Some points:
-0.44 1.36 -0.60 -0.01 -0.28 0.41 0.08 -0.26 -0.76 -0.01 -2.25 -2.39 -2.14 -1.98 -1.99 -1.83
1.58 0.40 0.24 0.93 -0.53 -0.48 0.86 0.29 0.81 0.09 0.31 0.83 1.94 -0.21 0.65 1.00
-1.15 -1.90 0.46 -1.06 0.86 0.03 -1.12 0.04 -0.05 0.14 -0.42 0.60 -1.01 1.29 0.62 -0.33
0.04 0.61 -0.71 -0.36 -0.30 1.07 0.24 0.35 -0.59 1.06 1.65 -1.37 -0.72 -0.39 0.11 -1.83
-0.50 1.39 -0.52 0.28 -0.46 0.49 0.11 -0.35 -0.79 -0.03 0.85 -1.01 0.01 0.58 0.19 1.50
1.66 0.52 0.10 1.02 -0.60 -0.49 0.96 0.27 0.81 0.11 0.48 0.85 2.00 -0.38 0.73 1.09
-0.53 1.38 -0.51 0.19 -0.28 0.51 0.22 -0.42 -0.72 0.00 0.88 -1.09 0.02 0.47 0.12 1.47
-0.53 -1.78 -0.75 -0.89 0.30 0.71 -1.68 0.32 -0.80 1.84 1.08 -0.32 -0.18 0.10 0.45 -0.78
-0.99 -1.14 -0.57 -0.45 0.43 0.15 -1.63 -0.49 -1.16 0.83 0.18 0.06 0.37 -1.98 -1.99 -1.83
1.73 0.45 0.07 0.87 -0.49 -0.51 1.02 0.18 0.82 0.14 0.30 0.92 1.98 -0.35 0.73 0.98
0.89 0.40 1.36 0.79 -0.13 -1.20 1.40 0.05 1.56 -1.45 -1.15 1.70 1.38 0.96 0.85 1.20
-1.00 -1.82 0.46 -1.16 0.88 0.00 -1.01 0.08 0.05 0.07 -0.37 0.59 -0.88 1.32 0.64 -0.37
0.88 0.45 1.29 0.77 -0.18 -1.18 1.45 0.15 1.58 -1.47 -1.18 1.67 1.26 1.10 0.80 1.36
-1.03 -1.17 -0.73 -0.47 0.58 0.09 -1.62 -0.31 -1.02 0.81 0.30 0.19 -2.14 -1.98 -1.99 -1.83
-0.66 0.65 0.55 -0.51 0.08 0.19 0.65 0.20 0.17 -0.49 0.01 -0.61 -1.30 1.01 0.28 1.54
-1.16 -1.76 0.51 -1.07 0.81 0.08 -1.10 0.06 -0.03 0.24 -0.37 0.47 -0.97 1.43 0.69 -0.29
0.83 0.49 1.30 0.80 -0.05 -1.17 1.53 0.03 1.52 -1.43 -1.14 1.69 1.32 1.05 0.89 1.29
-1.20 -1.85 0.33 -1.02 0.83 0.08 -1.02 0.09 -0.12 0.24 -0.37 0.48 -0.98 1.32 0.74 -0.42
0.19 0.57 -0.73 -0.20 -0.33 0.92 0.23 0.38 -0.49 1.05 1.69 -2.39 -2.14 -1.98 -1.99 -1.83
1.63 0.44 0.08 0.99 -0.56 -0.44 1.14 0.18 0.80 0.22 0.45 0.75 2.08 -0.34 0.69 1.00
-0.35 -1.80 -0.76 -0.94 0.46 0.75 -1.58 0.40 -0.80 1.79 1.09 -0.18 -0.26 0.17 0.55 -0.72
-0.45 1.37 -0.51 0.08 -0.28 0.43 0.20 -0.33 -0.68 -0.01 0.75 -0.99 -2.14 -1.98 -1.99 -1.83
-1.03 -1.10 -0.58 -0.52 0.56 0.20 -1.69 -0.38 -1.00 0.87 0.29 0.14 0.44 0.81 0.54 -0.50
1.03 0.56 1.24 0.67 -0.09 -1.03 1.34 -0.02 1.61 -1.45 -1.22 1.64 1.38 0.92 0.93 1.34
-0.53 1.47 -0.51 0.12 -0.38 0.45 0.06 -0.38 -0.76 0.02 0.81 -1.06 0.11 0.39 0.06 1.35
1.01 1.17 0.18 1.44 -0.47 -1.11 0.83 -0.40 0.57 -0.79 -0.38 1.19 2.73 0.60 0.66 1.10
0.06 0.62 -0.68 -0.30 -0.37 1.05 0.11 0.27 -0.50 -2.38 -2.25 -2.39 -2.14 -1.98 -1.99 -1.83
These points spread out most along one direction. Where along it does each point below lie, from 0 to 99? 50 is the average, and the first point above lies past it.
-0.44 1.36 -0.60 -0.01 -0.28 0.41 0.08 -0.26 -0.76 -0.01 -2.25 -2.39 -2.14 -1.98 -1.99 -1.83 70
1.73 0.45 0.07 0.87 -0.49 -0.51 1.02 0.18 0.82 0.14 0.30 0.92 1.98 -0.35 0.73 0.98 34
-1.20 -1.85 0.33 -1.02 0.83 0.08 -1.02 0.09 -0.12 0.24 -0.37 0.48 -0.98 1.32 0.74 -0.42 55
0.19 0.57 -0.73 -0.20 -0.33 0.92 0.23 0.38 -0.49 1.05 1.69 -2.39 -2.14 -1.98 -1.99 -1.83 73
0.06 0.62 -0.68 -0.30 -0.37 1.05 0.11 0.27 -0.50 -2.38 -2.25 -2.39 -2.14 -1.98 -1.99 -1.83 68
-0.66 0.65 0.55 -0.51 0.08 0.19 0.65 0.20 0.17 -0.49 0.01 -0.61 -1.30 1.01 0.28 1.54 48
0.83 0.49 1.30 0.80 -0.05 -1.17 1.53 0.03 1.52 -1.43 -1.14 1.69 1.32 1.05 0.89 1.29 26
-0.53 1.38 -0.51 0.19 -0.28 0.51 0.22 -0.42 -0.72 0.00 0.88 -1.09 0.02 0.47 0.12 1.47 50
-0.35 -1.80 -0.76 -0.94 0.46 0.75 -1.58 0.40 -0.80 1.79 1.09 -0.18 -0.26 0.17 0.55 -0.72 62
1.01 1.17 0.18 1.44 -0.47 -1.11 0.83 -0.40 0.57 -0.79 -0.38 1.19 2.73 0.60 0.66 1.10 28
-1.03 -1.10 -0.58 -0.52 0.56 0.20 -1.69 -0.38 -1.00 0.87 0.29 0.14 0.44 0.81 0.54 -0.50 57
-0.99 -1.14 -0.57 -0.45 0.43 0.15 -1.63 -0.49 -1.16 0.83 0.18 0.06 0.37 -1.98 -1.99 -1.83 68
0.88 0.45 1.29 0.77 -0.18 -1.18 1.45 0.15 1.58 -1.47 -1.18 1.67 1.26 1.10 0.80 1.36 26
1.58 0.40 0.24 0.93 -0.53 -0.48 0.86 0.29 0.81 0.09 0.31 0.83 1.94 -0.21 0.65 1.00 34
